Each path below is one point turned by a fixed rotation once a step. After each direction that follows a path, write how fast that rotation turns it, in deg/step (0 if it stays still).
Each turn is a multiple of 5 degrees from 10 to 175, or 0.
Each row of a path follows its step; steps can be skipped.
path 1
step 4: [  2  -1 -15  -2  -2  -6 -19   5   8   2  -3   1   2  11 -19  10   2   9
  19   9  13 -16   1   2   2 -19   3 -12  -8   4  20   1   6   9   5  -3
  10  -8   5   9  20 -14  -4  16   0   6  -5]
step 5: [ 10   9   4   3   0  -8  -3  -9   0 -18   3 -16   1   7  20  -8  -8 -13
  18  19  17   1   6 -12   5 -13  -2  13   2  11   7  -4  -1  -2  20  -8
 -12   6   0   7 -15  -4  -7   2 -18  -2   0]
step 6: [  6 -14  -6  -2  -6  18   6  10  -1   7  -9  11  -3   1  17 -12   5   1
   1   2 -19  -9  -4   3   7   6  -3   8   0  10  -3  -6   3  23  12 -19
 -15  16  10  -1   3 -16  10 -18  -6   7  11]
step 7: [  5  -6 -15 -10  19   0  12  10  -1  -1   4   0  -3  -1 -17   0  13  -1
  15  -3  -1 -25 -14  -2   3  15  -6   8  16  -2   0   4   3  -2  -3  14
   6   7  24   3   0 -14 -13  -2   5 -12 -13]
step 9: [-13 -14   3  -4  -4  10   1 -11  11   4  14  -2 -13  -2  14   2   2  -3
 -12  -7  -2  -4  -6   1  -8 -14 -16   1   3  -2   0  -5  16   7  -7   0
  -5   8  -2 -11  17   8 -10   5 -33  22   0]
step 10: [ 14 -11 -10  -6  -9  14 -23   9   2   2  29   9 -14  -3  -6  -7   8   6
   6   3  14   5   0   7 -12   3 -15   3  -9  -4   5  11   9  -8  -5  -9
 -16 -10   6   7  -5 -10 -15   3  10  -1  -3]
step 11: [ -4  -2  23 -21   2 -15   2  -2  -5  -7  -1 -18  -2  -7  -2  -5  -8  11
  16   7  -5  -1   3  -6 -10   8  -3   8 -12  -2   2   1  -4   2  -4 -33
  -2  -9  23   6  -9  11   5   3  -3  -7  -8]
step 12: [-13   4   0  -5 -11  -7   5   8  11   2 -13  -4  12  -4  11  -5   1  15
 -16  -1   1  -2  -4   5 -14   6 -11  14 -20   2  20  -7  -7  19   9  15
  -2  11  18  -6  12   5 -13  -5  -1  -3  15]
step 14: [ -6 -29  14  -1  -4  -2  -8   4   3  -9  10  -1   3   8  13  -5  -1   0
 -10 -10   7  -2  -6 -28  14   6  12   0   0   7   3  -6  -3   2  -1  -5
   8 -21   8  -7   8  -7  18   5   9   1 -20]
step 15: [ -9  -1   1 -11 -15  11   8 -14   6  -6  10 -19 -11 -12  -8  -4 -11  14
 -11   2  -6  -9  18  -3   1   9   3  -2   6  10  18  -6  -2   6  -8  21
  -1  -5   2  -7 -13 -18  -3   5 -12  16   1]
Directions:
[ 0 -1  2  3  2 -2  0  2  5  3 -3  0  1  2  0  2  3 -2 -1 -2  5  0 -4 -4
  3 -5 -4 -5 -1  1  0  1  1  1  5  2  3 -4 -5  0  1  5 -4  5 -2  0  4]  80
[ 4 -1 -1  0  2  6  5  0 -4 -3  1 -2 -1 -4 -5  4  0 -1  0  4  7  3  1  3
  0  3 -1  3 -3  0  3  2  2 -1  3  3  1 -1 -4  0  4 -3 -2  1  0 -3 -1]  130
path 2
step 1: [  2   2  -4   3   1  -4  -2   8   1 -11 -10  -3  -4   0  -6 -10  15  11
  -4  -7  -6  -4  10   2   2 -18   4   4  -7  14  27  -5  -3  -7  -3   8
  -4   7 -26  -9   1   2   4  -3   4  -8   5]
step 2: [  8  -4  -9   7  -8 -21   1   4   3 -16   6  -1 -21  -6  -5  -5  -4  -7
  -5   2  14   7   9  10  -6  -4  -4   4 -10  18  18   4   3  -6  -8   7
   7  10 -10   5  -7  -6  -1   1  -1 -10  -7]
step 5: [ 10  -6  -7   5  -5  -2  -2   0  -7 -12  -4  -4 -20   0   9   8  -1   1
   4   3   4  -3   2 -15   1 -13  -1   2  -5  28   7   1   3  11  -6   0
   9  15  -6   8   1   7 -21  -1  -9   4  -7]
step 6: [  5   6  -1   5  -1   4  -8  15   9   6   1   2 -12  -1   6   0  -1  11
  12  -4   2  -2  -9  -3   0  -8 -16   7  -6  19  11   4 -16  14 -14   6
  -1  -4  -6   4 -13   7  -9  -1  -9 -19   1]
step 7: [ -2  -8  -7  -4  -6  -2  -8  10   6 -15 -11  -6  -1  -5   4   9   1   5
  -6  -9  -7   5   0  -1   2 -11  -1 -12   0  22  20   2 -11   5  10   4
  -1  -6  -6  -3  -3  -5 -25   0   3 -20  -1]
step 9: [  3  17   5   5  -2   7 -10  24  12  -6   3  10  -7 -16  -8  -1   5   4
   4  -3  -9  -6  -9 -15  -1  -6  -1 -10  -7   9  13   0   0   0   4  13
  -5  -3   4   9   5   5 -17 -12  -5  -7  -6]
step 10: [  7   7  -9  15 -14  -1  -9   5  11 -10  -1 -15   1  -6  -5  -4  10  12
   0   3 -13  -5  11  -5  19   0   2 -16  -7  22  11  10   4  -5   3   9
  -6  -3  -4   1   2   1  -4  -3   0  -8   9]
step 12: [ -9   4   5   3  -7   4 -15  19  28  -1  -5   4  -4   1  12 -14   6  -2
   8   4  -9   0   9  -1  -9  -2  -5  -9 -17   8   7  11   6   1   0   7
   2   3   2   1 -10   6   1 -12  -3 -17   5]
step 14: [  4  -4  -5  15 -15  -6   1   3   2  -5  -3   1 -13  -6   9 -15  13   1
   0   8  -3  -9   5  -5  -8  -4  -4  -6 -17   3   9  -6  10  -2 -18  -1
   5  10   3 -10  -5  15 -13 -12 -12   1 -14]
step 16: [  6  -8 -12   6  -5  -7   5   4  11 -12 -10 -18   6  -7   5  -7  16   5
  -9 -12   0  -4  12  10  -3 -14   4   5  -5   9  26   0  -1 -10  -1  -1
   0   5 -12  -5  -4   6  -1  -1  -8 -10   0]
Directions:
[-3 -3 -1 -1  2 -2  3  7  3  1 -1  0  3  2  2 -1 -3 -5 -1 -4  0  3  5 -2
 -3 -3  3 -2  1 -6  0  1  1  1  6 -3  2  1  4  6 -2 -1 -1  1 -2 -2  0]  80
[-1 -1  4  1 -1 -1 -2 -5 -4 -6 -6  1  3  2  1 -2 -2 -5  0  1 -2 -3 -1 -2
  3  4 -2  1  1  1  4  3  1 -1  4  3 -4  1  0  3 -1 -2  1  5  0 -5  0]  130
[ 2  3  3 -4  0 -2  1 -1  0 -1  1  2 -7 -3 -4  4 -1  1 -3 -5  2  1 -4 -3
 -4  2  0  1  6  0  3 -2  2  0  4  1  2  2  6 -1 -2 -2 -3  1  5  1  3]  170
[-2 -3 -4  5  1 -4  2 -3 -3 -1 -1 -2 -8  2  1  0 -3 -3 -1  3  1  2 -1 -1
  1  4 -2 -4 -2 -2  0 -6  0 -1  2 -4  1  5 -3  0  3 -1 -3 -4 -2  1  1]  120
[ 9 -2  0  1 -2 -2  6 -4 -1 -1 -1 -3  0 -2  2 -1  1 -3  1  1  1  2  3  2
 -1 -2 -3  2 -1  2 -2  2  1  2  3  1 -4 -1  3  1 -3 -2 -2 -1  1  7 -6]  125
[ 4 -3  2  3 -1  3  0  0  3 -4  0  6  3  7  3  3  2  3 -5  3  3  2 -1  1
 -2  5  4 -4  2  1  2 -1  0  0  2  3  3  0 -1  1 -2  3 -1 -2 -2  2  0]  155
path 3
step 2: [-18 -13  16  10   8  -1   5   0  14   8   1  11 -25   7   4   3 -11   1
  -9  13  -8  -6   0   0  -3   4  -1  -6  -6   7  26  -2   5  16  -2 -10
  15  15  -3  -3  -5 -12   3   0  15  -4   1]
step 4: [ -7  -3  -2  14 -13 -11  -6   3  12   7   0   6  -2   4 -20  -2  15  -6
   4   9   3  -5 -20  12  11  -1   2  -7  -1 -12  28  14  -2 -11  -6   0
  -7   1  11   8 -10  -6   4  14  13 -13  10]
step 5: [-12   3   2   8  12   6   2  -2  -8  -3  -5  11   8 -14  -6   2  21  -4
   0  -6  -4   4  -4 -10  16   1  10  -6  16 -10  24   5   7 -14   6   6
  -3  12  12 -10  -4  -9  -2  19  16   2  16]
step 6: [ -1  -5  10  -9   5   8   4  -6  -7  -2  -4  -6  -6   1   3  -5  16   9
 -16   8  -8   2   6   1   2   7  -6  -8   9 -18  17 -10   2  -1 -16   7
   2  20  18  -9 -13 -30  -1   2  11  -3  11]
step 8: [-12 -15   2  -8 -13  12 -14   9   8   7  -3  20 -11  16  11  -8  -8 -15
   1 -11  -3   1  -5  12   0   2  -8   7  -8 -16  11  13  13   3 -18  -3
  -1  14  -1  -1 -14  -3   0   2  14 -11   6]
step 9: [-12   5   1   6  -1   5 -16  -9  -5  12  13  14 -14  14   7  -9   4  -4
   4  -9 -14  -7  -3  -1  21  11  -2  -1   0  -8  24  21  17 -10   3   5
   8  16  -7   6   1  12  -5   2  -1   0   5]
step 10: [  3   3  -2  18   6   0  -2   3   9  13   6  13  -5  19   3   5  -9  11
 -16  12   1   6  -7  -1  21  19  -8  -4   9  -2  20  -3   5  -7   1  13
   2  22  -3   5  -2 -12   7  16   3  -1   9]
step 11: [-18   3   7  10  -2   6   0   0   0   2   8  -4  -5   8   2  -1  20   1
   6  -6   6   8   0  -5  13   3 -18  -1  19   5  17 -11 -10  -4   1  21
 -13  15  -9  -3  -7 -15   6  17 -13 -14  10]
step 13: [-25 -13   7  -3   8  15   3 -19  -5   0  -3   9  -3 -18   9   1  -7 -18
  14 -10 -14  -3   3   8  -1   9 -12  -9   4  -9  13   4   2  -5  -5   8
   2  14   5 -10  10  -3  11   0   6   2  18]
step 16: [ -6 -11  -6   7 -17  -2  -3   8  20  -7  10  17 -16  11   1   9   3  -5
   1  -2  -1  -1  -4  -4  17   5  16  11  19  -3   6  -8  18  -3  -7  -1
 -11  16 -12 -16 -11   0  11   5   2  -8   6]
Directions:
[ 2  4  2  2 -2  2  0 -3  3 -1 -5 -2  0 -1  7  0 -3 -4  0  0 -3 -2  3 -3
 -6  1 -1 -1 -1 -1  0  8  0  5 -1 -1  0  1  0 -4  1 -2 -1  1 -1 -4 -2]  60
[-1 -1  0  4  7  1  0  3  0  0  2 -5  2 -1 -1  3  2 -4  1  1  1 -1 -5 -1
  1  4 -6 -4  1  0  3  0 -2  6  4 -2 -1 -3 -1  3  0  2  5  2 -1 -3 -2]  45
[-1 -2  2  0 -1 -5  0 -2  2 -1  0  4  4 -4 -1 -3  1 -2  1  5 -2  8  2 -1
 -1  0 -2  2  2 -5  1 -3  3  1  1  0  6  3 -2  2  0  3 -1  0 -1 -7  1]  0
[ 1 -1  4 -4 -1  4  2 -3 -1  4 -1 -1 -2  1 -2  2 -2  3  1 -7 -4  4  0  2
 -4  2 -3 -1 -5  1  0 -2 -2 -1  2 -4  5 -1 -2 -3 -5  5  2  0  4 -1  1]  60
[-2  2  4 -1 -2 -3 -2 -2 -1 -2  4  4 -2 -1 -3  4 -5 -8  3 -3  2 -3 -2  5
 -3 -1 -1  0  2 -5 -2  2  0 -4 -2  1 -1 -3  3  4 -1  2 -1  1  0  0 -1]  80
